Families of rows that turns and mirrors carry onto each other, the same ones carrying the whole set onto itself: the rest of each named row's family, in list order:
4 families of 4 rows:
q114: -45 -27 -83 -167 450 -153 -100 -252 176 -42 32 -111
q683: 160 210 -100 409 -355 -43 -188 36 -3 281 164 77
q556: 188 354 -151 -39 -252 6 -67 -22 -84 309 -244 -33
q878: 131 158 12 -91 -42 -240 -283 341 -165 138 -252 25
q836: -22 -282 28 40 185 -210 3 -84 20 -236 346 17
q155: 27 105 20 478 18 -276 -425 170 145 74 203 216
q468: 16 386 -37 -268 262 -85 40 -40 264 -156 -232 67
q493: 57 -188 -4 -200 182 -192 -129 144 -169 15 55 -203
q961: 102 407 -137 -85 -148 100 269 -245 191 -43 -51 69
q821: 303 -62 305 342 -108 -56 123 -7 275 -163 175 337
q874: 257 210 177 -10 197 6 105 -287 430 -21 -262 239
q368: 334 52 203 410 6 -124 -360 34 206 339 -118 197
q737: 64 200 -100 360 -261 -29 92 -342 185 -47 209 299
q307: 412 107 252 -117 -66 6 31 254 52 132 -285 23
q950: -36 60 44 176 38 -221 87 -143 222 -407 182 406
q365: -17 -163 -51 187 316 -254 -400 -77 61 155 204 -87

Which other rows belong to the same family as q493? q114, q836, q365
Which other rows belong to the same family as q468? q878, q155, q950
Which other rows belong to the same family as q368? q821, q874, q307

Families of rows that turns and mirrors carry onto each other, the same ones carrying the whole set onto itself: the rest of each named row's family, in list order:
5 families of 3 rows:
q637: -94 -29 14 -189 154 -79 189 183 256 2 37 -228 -275
q925: 32 79 245 168 -223 -75 251 -90 -318 216 -36 254 286
q521: 76 53 38 596 -56 -303 -142 -154 86 427 -349 -240 -160
q476: 4 99 230 113 -279 -64 233 -102 -347 84 3 232 207
q799: 33 47 8 574 -63 -279 -97 -202 65 436 -322 -264 -225
q524: 35 158 -69 593 -82 -369 -173 -99 129 359 -268 -233 -146
q492: -74 -88 173 -188 52 -115 147 257 233 78 72 -312 -300
q872: 124 36 -65 536 -43 -417 -110 -153 134 408 -314 -256 -133
q87: -84 -67 103 -209 96 -149 112 280 210 42 30 -302 -280
q64: -7 -106 49 -261 106 -194 209 212 238 28 48 -253 -207
q791: -112 -69 56 -260 165 -146 182 291 147 113 35 -235 -199
q145: 50 53 13 543 6 -371 -142 -36 112 503 -314 -262 -113
q756: 106 76 204 147 -305 -170 246 -129 -276 110 6 238 283
q473: -29 121 229 129 -358 -96 212 -91 -367 112 43 188 179
q182: 57 134 277 195 -302 -46 238 -92 -185 76 38 257 254

Which other rows belong to the same family as q925? q791, q145
Which other rows belong to the same family as q476? q521, q87
Which other rows belong to the same family as q872? q64, q756

Families of rows that turns and mirrors carry onto each other, the same ones carrying the whole set onto itself: the rest of each named row's family, in list order:
3 families of 5 rows:
q483: 235 -59 -156 501 -14 -33 -32 40 -126 32 400 -247 115 -92 -354 391 482 320 -3 -318
q766: 200 -97 34 351 70 -32 -103 223 -77 -46 432 -247 149 -8 -141 437 509 331 -44 -250
q321: 85 177 -223 162 -142 -376 370 146 226 357 -44 166 267 -71 -151 272 38 53 -6 18
q954: -414 -349 -133 458 -354 130 -77 319 156 228 511 355 226 -370 -274 167 186 169 101 78
q564: -202 -263 516 575 -228 286 144 -68 -75 114 -171 -128 74 -333 -197 166 7 211 142 -26
q971: -85 -56 -280 649 -34 436 387 205 29 418 -104 230 -185 -44 -29 132 427 217 309 -81
q655: 110 -100 37 532 -45 -31 -37 49 -107 -73 483 -275 295 -58 -354 444 400 228 137 -329
q544: -61 -260 482 409 -139 264 13 61 -78 134 -171 -134 38 -396 35 291 -2 339 -18 89
q599: -496 -270 -1 450 -322 111 56 334 231 183 447 400 346 -234 -242 167 135 31 258 54
q498: 53 238 23 209 -108 -332 419 105 197 230 -91 65 349 29 -185 264 12 -37 104 -62
q479: -100 -323 363 463 -227 130 85 -105 -27 190 -235 -177 -9 -431 -186 198 -13 290 -63 13
q507: 156 280 -36 66 -55 -282 318 289 135 272 -45 198 270 -51 16 313 67 93 -33 82
q818: -386 -266 60 282 -251 163 -103 491 119 166 479 431 203 -279 -85 171 253 169 40 140
q834: -42 -51 -188 546 83 458 298 372 62 341 -25 218 -127 46 211 270 442 246 321 -39
q267: -68 67 -210 686 -4 423 431 217 2 298 14 201 4 88 -58 207 429 127 471 -159

Which other rows belong to the same family as q599? q564, q655, q498, q267
Which other rows belong to the same family as q507? q766, q544, q818, q834

Families of rows that turns and mirrors carry onto each other, the same ones carrying the whole set onto itself: the rest of each named row's family, in list order:
4 families of 4 rows:
q881: -124 -1 115 85 341 22 -17 40 -84 160 149 -428 66 69 84 -98 -342 135 177
q531: 2 -134 -361 -67 -116 74 -115 97 294 -150 -179 504 -128 72 -162 202 167 -310 -68
q396: 64 -347 84 50 103 185 171 -72 -62 -39 -390 16 269 -29 -216 -72 195 -302 -102
q964: 22 -163 -280 -24 -153 27 -247 91 196 -117 -142 611 -101 -100 -99 -9 198 -210 55
q661: -3 -79 -506 17 -234 -46 -204 198 218 -10 -78 510 -119 51 -155 66 85 -209 120
q608: -218 467 -196 -137 -19 -24 -110 21 53 -75 295 -334 -254 -119 -102 122 -184 74 52
q708: -79 52 127 99 319 -5 -92 -31 -131 197 149 -355 -10 44 50 -99 -360 236 144
q239: -139 509 -179 -163 -231 -36 -116 31 -73 56 91 -253 -252 -127 -276 211 -118 66 95
q665: 103 -33 40 71 334 109 -64 10 -79 165 254 -311 82 172 130 -273 -304 51 92
q892: -271 410 -208 -153 -59 -58 -178 151 32 -33 266 -313 -214 -144 -126 179 -159 102 114
q422: -154 460 23 -270 -55 -14 -230 73 -74 23 167 -262 -197 -198 -101 161 -177 125 136
q364: 62 -106 -371 -60 -176 43 -172 35 241 -104 -162 531 -213 30 -226 140 172 -226 -83
q713: 3 -372 -86 100 74 192 250 -231 0 -47 -364 239 183 -10 -166 77 187 -274 -47
q488: -66 39 -73 -28 283 88 66 -87 -69 170 285 -357 45 119 177 -56 -385 125 190
q587: 56 -518 -7 15 6 100 111 -108 48 -24 -457 226 136 -22 -148 -114 149 -130 -32
q557: 123 -460 16 63 61 154 161 -198 52 -25 -408 208 83 33 -160 -135 125 -196 -84

Which other rows belong to the same family as q531? q608, q708, q587
Which other rows belong to the same family as q364? q881, q892, q557

Families of rows that turns and mirrors carry onto each other, the same ones carrying the whole set onto itself: the rest of each named row's family, in list order:
9 families of 4 rows:
q458: 375 -31 112 -88 -512 -176 545 233 -270
q250: 512 100 94 -139 -15 -146 15 64 258
q620: 289 -95 131 20 -522 -213 472 226 -307
q757: 479 185 -238 -357 -208 76 372 -189 7
q617: 290 -34 -233 -113 -103 203 271 -329 -289
q696: 286 -5 327 28 84 -196 319 -77 89
q296: 590 122 216 -260 -95 -254 236 208 42
q815: -53 -169 124 89 -235 -37 144 312 97
q812: -19 -216 26 -74 -129 -115 -54 81 -369
q322: 225 48 -246 -356 -311 279 383 195 11
q328: 87 -195 61 227 -44 -40 104 -230 -206
q47: 176 -87 -319 23 -291 73 69 -279 -238
q113: 179 -367 131 272 -289 -98 96 108 -40
q632: 142 -43 317 -218 -4 -290 138 232 -69
q439: 356 -57 -290 -29 -169 101 -170 -134 -85
q629: 472 -95 287 -76 -178 -162 394 234 241
q96: 300 -88 26 131 -79 -134 -200 -8 84
q752: 358 119 57 -560 -54 -64 313 164 -120
q65: 226 -293 -71 -120 -421 331 285 -195 -237
q940: 399 134 214 -149 -79 -265 333 8 256
q612: 300 -155 -234 10 -297 7 -80 -35 -423
q728: 209 57 124 -253 -192 5 392 355 253
q700: 94 -389 281 130 -325 58 188 -68 -80
q630: 577 140 -223 -298 -109 100 45 -72 84
q660: 600 -7 -148 -344 -308 180 480 59 21
q767: 187 -42 -236 -412 -177 114 129 6 -417
q636: 94 -133 131 231 -162 -256 32 -89 16
q2: 608 117 -233 -391 -237 73 215 14 -244
q621: 358 -44 2 -104 -550 -97 524 171 -353
q609: 277 -117 24 6 -558 -129 452 179 -385
q841: 306 -267 -313 8 -412 242 172 -61 -260
q653: 325 -175 443 -137 -232 -23 428 48 168
q830: 490 145 22 -305 16 49 485 -175 5
q76: 457 -75 94 -384 -322 255 519 -85 15
q159: -36 -177 -248 -27 -355 239 128 150 -142
q411: 286 -143 209 141 -152 -310 -61 157 -146

Which other rows belong to the same family as q767? q812, q632, q752
Which other rows belong to the same family as q296? q612, q2, q411
Which other rows belong to the same family as q630? q250, q439, q96
Which other rows belong to the same family as q617? q696, q328, q830
Which other rows belong to the same family as q159? q815, q322, q728
Which other rows belong to the same family as q609? q458, q620, q621

Families of rows that turns and mirrors carry onto each other, the same ones carrying the whole set onto itself: the rest of each named row's family, in list order:
3 families of 6 rows:
q936: 178 50 -180 141 -55 -184 407 12 86 263 248 -73 222 -116 -56 164
q107: 234 119 -48 -10 9 -40 332 -174 211 46 141 -316 252 -85 -129 112
q30: 211 136 -143 -26 3 -73 359 -149 250 113 127 -259 176 -24 -106 138
q852: -281 -4 162 85 -40 53 -345 143 -271 -54 -166 121 -283 -11 226 -358
q658: -405 134 198 -56 101 123 -76 151 -266 25 -84 213 -382 103 146 -159
q525: 352 -45 141 -22 -58 -131 160 -57 287 -125 181 -224 309 -112 -81 58
q373: -339 8 215 78 -28 102 -270 138 -161 -62 -215 160 -328 -30 229 -312
q933: 220 18 -66 169 -44 -151 355 -15 12 181 283 -168 329 -212 -79 113
q860: -296 -15 279 102 -28 119 -327 127 -239 -105 -185 99 -238 -82 213 -354
q980: -263 93 141 -30 81 46 -274 134 -524 0 37 56 -238 81 124 -289
q243: -147 -16 289 315 -177 9 -260 -5 -385 -104 -87 244 -273 -26 74 -310
q240: 268 123 -169 -15 -3 -99 277 -162 152 100 170 -326 245 -22 -106 91
q7: -188 12 185 283 -181 -22 -219 21 -302 -26 -121 330 -388 65 104 -260
q742: 150 35 -14 162 -35 -92 465 -1 148 187 213 -85 260 -216 -79 189
q71: -220 6 351 304 -170 73 -159 7 -243 -107 -156 313 -346 -38 74 -234
q189: 251 11 -15 -77 -60 -172 285 -28 467 -6 92 -54 110 32 -35 152
q371: -340 82 429 -10 104 219 -143 113 -373 -126 -42 77 -200 -81 82 -214
q205: 382 -6 -160 -64 -84 -297 79 -35 227 36 222 -166 201 79 -33 31

Which other rows belong to the same family as q742? q936, q933, q243, q7, q71
Which other rows belong to the same family as q373? q107, q30, q852, q860, q240

